Named moves come first, each a turn or a mirror and shown by rows before and after it. Which of them, in which order, take the first row of each pair that follows to the second? Write the first one first, as in the answered first pair.
libe (before |-> after):
[ 1.32 -2.83 -1.78 -0.11 -1.17  0.60 -1.03 -0.50  1.51 -0.21 -3.00 -0.40] |-> [ 1.08 -2.73 -1.77 -0.19 -1.04 -0.11 -0.55 -0.42  1.57 -0.37 -2.76 -0.28]
[ 3.68 -3.34  3.46  2.68  2.45 -0.42  1.35  0.01 -0.57 -0.92  1.58  3.39] |-> [ 4.16 -2.88  3.39  2.17  1.93  0.93  0.61  0.28 -1.44  0.30  1.15  3.88]
[ 4.70 -1.30  2.74  1.15  0.73 -2.77 -0.23  1.00  1.40  0.59  2.76 -1.21] |-> [ 5.59 -0.70  2.85  0.52 -0.30 -0.82 -1.09  1.80  0.12  1.93  2.20 -0.52]
[ 3.48 -2.27 -0.85  0.79  0.27 -1.99 -1.45 -0.69  1.53 -1.93  1.21 -1.49] |-> [ 4.70 -1.55 -0.56 -0.29 -1.23  0.99 -2.70  0.20 -0.12  0.30  0.29 -0.61]
Lel (before |-> after):
[-3.59  6.90 -2.01  0.25 -1.54 -0.56  1.24  0.22 -0.56 -0.44 -4.81 -0.57] |-> [-0.89  4.82  4.96  2.06 -1.86 -3.03  2.85  1.51  1.10  2.39  1.07 -3.04]
[ 1.29  3.98 -1.51  0.60 -1.73  0.73 -1.75  1.85  0.38 -0.86 -4.39 -0.50] |-> [ 1.33  3.69  1.82  2.20 -1.66 -1.31 -0.44  1.82  1.95 -0.54 -2.28 -2.60]
[-2.02  1.17 -1.17 -0.45 -4.07 -2.04 -1.70  1.68  0.23  1.89 -3.66 -3.15] |-> [ 0.03  0.14  1.91  0.12 -3.92 -2.44 -1.26  2.60  0.66  3.27 -0.96 -3.47]
[ 1.75 -4.17 -1.12  1.85 -0.21  1.04 -1.38 -1.04  0.37 -2.57  0.42 -1.77] |-> [ 1.54 -4.13 -1.61  1.51 -0.31  0.98 -1.59 -1.28  0.49 -3.03 -0.09 -1.99]
Donu (before |-> after):
[-2.15  2.06 -2.83  1.91 -4.41  1.27 -2.55 -1.30  0.26 -4.12 -3.89 -2.87] |-> [ 2.36 -2.26 -0.01  2.14  0.28 -4.17 -2.34 -1.29  1.06 -7.09  1.21 -1.23]
[ 0.87 -0.46  2.66  1.15 -0.56 -0.39  0.84  0.37  0.49  1.35  0.55  0.22] |-> [ 0.18  0.28  1.43  1.23 -1.74  1.49  0.22  0.33  0.11  1.83 -1.08 -0.43]
[-2.75 -2.46 -1.54 -1.46  1.44  0.43  1.89 -3.34 -1.54 -3.04  0.70  3.12] |-> [-3.64 -0.80 -0.46 -1.37  2.01 -0.38  3.26 -3.24 -1.05 -1.82  1.05  3.43]
[-1.54  2.96 -2.08 -0.09  0.95  1.31  1.69 -1.88 -0.95  3.27 -0.59 -0.76] |-> [ 1.21 -0.77 -4.11  0.01  0.98  1.99 -1.65 -2.38 -1.71  0.02 -0.82 -0.50]

Between the rows of a pair lie 2 to 4 moves.
[ 2.42  2.42  3.27 -0.99 -0.85 -0.53  0.71  0.74 -0.65  1.28 -0.23  1.12] |-> [-0.10  0.00 -0.85  1.05 -1.92 -1.31 -0.22 -1.56  1.44 -2.86 -2.59 -1.75]
Donu, libe, Donu, Donu
[-4.43 -0.12  1.90 -1.37 -2.22  3.72 -1.80 -2.08 -1.91  0.69  0.58  1.25] |-> [-4.23 -1.10  1.15 -1.09 -2.20  3.85 -2.17 -2.45 -1.79 -0.33  0.17  0.97]
libe, Donu, libe
[-0.77  2.23 -0.36 -1.82  0.23 -0.43  0.89  0.48  0.80  0.67 -0.84  2.22] |-> [ 1.89 -1.04 -0.31 -1.44  0.96 -0.97 -0.89  0.23  0.91 -1.41  0.33  2.05]
Lel, libe, Donu, Donu
[-0.51  2.43 -0.46 -1.05  2.00 -0.88  0.81  0.09 -0.61 -0.64 -0.96  2.99] |-> [-0.52  0.89 -1.15  1.14 -2.19  1.17 -0.83  0.02  0.74 -1.26 -2.48 -2.10]
Lel, Donu, Lel, Donu
[ 1.77 -1.91  3.64 -1.13 -0.67  2.56 -0.12  0.18 -0.03  3.85  3.53  0.54] |-> [ 0.28 -1.77  1.79 -3.17  2.04  1.56  1.04 -0.69 -0.73  2.68  3.57  3.71]
libe, Lel, Donu
[-0.80  5.91  3.36 -1.23 -3.40  3.70  0.67  2.52 -2.34  6.58 -1.61  0.76] |-> [ 6.86 -3.02  4.23  1.14 -3.30  3.00 -3.86  2.00 -1.79  1.82  2.11 -1.50]
Donu, Lel, Lel, Lel
[-1.34  3.40  0.63 -1.25 -0.82  0.81  1.77  0.13 -0.46  1.55 -1.30  0.76] |-> [ 1.89 -2.06 -0.08 -0.10  1.49 -1.81 -0.01 -1.06  0.60 -3.01  1.07 -0.05]
libe, Donu, Donu, Lel
[-1.26  6.82  2.24  0.58 -1.91 -2.24  1.61  1.31  0.76  1.92 -2.59 -1.88] |-> [ 6.65 -1.53  2.86  0.84 -2.20 -0.07 -3.50  1.82 -0.49 -0.06  0.99 -1.81]
Donu, Lel, Donu, Lel
[ 3.27  3.52  4.42 -0.64 -1.33  0.86  0.78  4.28 -2.58  5.29  1.52  1.19] |-> [-2.11  5.01 -0.12  0.43 -5.03  2.60  0.85  2.57 -1.39  4.24 -3.32 -2.07]
Donu, libe, Donu, libe
[ 2.52  2.53  1.79  1.09 -1.74  1.06 -0.95  1.18 -0.87  3.38 -0.73 -1.55] |-> [ 1.20  4.43  1.97  1.15  0.75 -2.65  1.11  0.86  0.14  2.02 -0.15 -0.83]
Donu, Lel, Donu, Donu
[-0.71  4.36 -1.02 -1.75  0.98 -1.99  2.22  1.41  0.08 -1.12 -4.54 -0.78] |-> [ 3.23  0.70  3.52 -0.54  1.90 -4.01  2.34  2.27  0.98 -0.41  0.44 -1.58]
Lel, Donu, Donu, Donu
[-1.06  0.97 -2.91  0.28  0.73 -1.07 -0.45 -0.13 -0.75 -0.66 -2.46 -0.19] |-> [ 0.83  0.94  0.86 -0.22  2.03 -2.31  0.83  0.91 -0.92  1.38  0.66  0.85]
libe, Donu, Donu, Lel
[-1.03 -1.35  0.40  0.15  3.07 -2.43  1.69 -1.12  0.64 -1.67  2.41  0.92] |-> [-0.33 -1.89 -3.34 -0.29 -0.27  2.68 -1.75 -1.00 -1.17 -1.65 -1.30  0.38]
Donu, libe, Donu
[ 2.43  2.93  2.90 -1.03  4.12 -8.10  0.61  5.07  0.32 -2.65  2.63  2.63] |-> [ 5.54  2.54 -1.32 -2.91 -0.62  1.16 -5.56  6.31 -3.85 -1.01 -1.87  3.50]
libe, Donu, Donu
[ 0.21  3.01 -3.46  2.68 -1.48 -3.10 -0.50 -1.37  1.19 -4.81 -3.96 -3.22] |-> [-0.76  4.39 -3.38  2.69 -1.85 -2.67  0.29 -1.32  1.48 -3.82 -4.06 -3.47]
Donu, Donu, Donu
[-3.47  1.14 -3.26 -2.94  1.31 -0.39  1.06 -1.73 -1.60 -0.42 -0.55  2.90] |-> [-3.79  1.89  0.90 -1.31 -2.19  1.24  2.18 -0.44 -0.84  4.13  0.67 -0.08]
Donu, Lel, Lel, Donu
[-3.95  2.55  0.37  0.05 -3.03  0.52  2.29 -0.22  0.01  2.21 -1.90 -0.95] |-> [ 1.53 -4.31  0.59  1.72 -0.82 -2.43 -0.72 -1.13  1.03 -3.13  1.36 -1.80]
Lel, Donu, Lel, Donu
[-4.61 -0.72 -0.20  0.18  1.66 -1.62  3.70 -1.80  1.07 -1.40  1.25  0.25] |-> [-1.30 -0.66  2.27  0.23 -2.55  4.17  1.34  0.48 -0.81  3.74  1.54 -0.24]
Donu, Lel, libe
[-0.37  4.86  0.50 -2.39  3.57  2.91  0.96  0.33 -0.53  4.92 -0.71  2.79] |-> [-4.08  1.94 -4.71  0.15  2.61  0.76  0.57 -3.21  2.40 -1.29 -3.45 -1.06]
Donu, libe, Donu, Donu
[-3.05 -1.00  0.10  2.68 -0.05 -2.98  3.23 -0.67  2.93 -2.13  0.73 -2.89] |-> [ 4.95 -4.51  1.11  0.83  0.60 -0.09 -1.53  1.05 -0.51 -2.07  3.00  0.62]
Donu, Donu, libe, Donu
[ 0.30 -0.17 -0.32  1.06 -2.11  2.64 -1.82  0.57  0.18  0.65 -1.38 -1.18] |-> [ 0.98 -0.41  0.59  1.11 -2.38  2.43 -1.61  0.68  0.07  0.85 -0.53 -1.45]
Lel, Lel, Lel
[ 4.58 -4.04  3.20  1.08  1.25  2.37 -2.11 -0.14  1.31  0.40  1.92  2.90] |-> [ 0.10 -2.61  3.59  1.03  3.76 -0.94  2.27 -1.39  3.03  0.38  2.86  3.55]
Donu, Lel, libe, Lel
[-3.05  1.15 -0.18 -2.92  1.99 -0.19  1.20 -0.62 -0.39 -0.20  0.32  4.52] |-> [-0.49 -0.93  0.46 -3.34  0.54  2.75 -0.39 -0.13 -1.43  1.27  1.11  4.69]
Donu, Lel, Lel, Lel
[ 2.69 -0.32 -2.59 -1.83  2.07  0.91 -0.92  0.98 -1.06 -1.09  0.45  3.08] |-> [-1.71  2.50 -3.99 -1.51  0.14  1.74  0.63  0.35 -0.08  0.18 -2.24  1.47]
libe, Donu, Donu
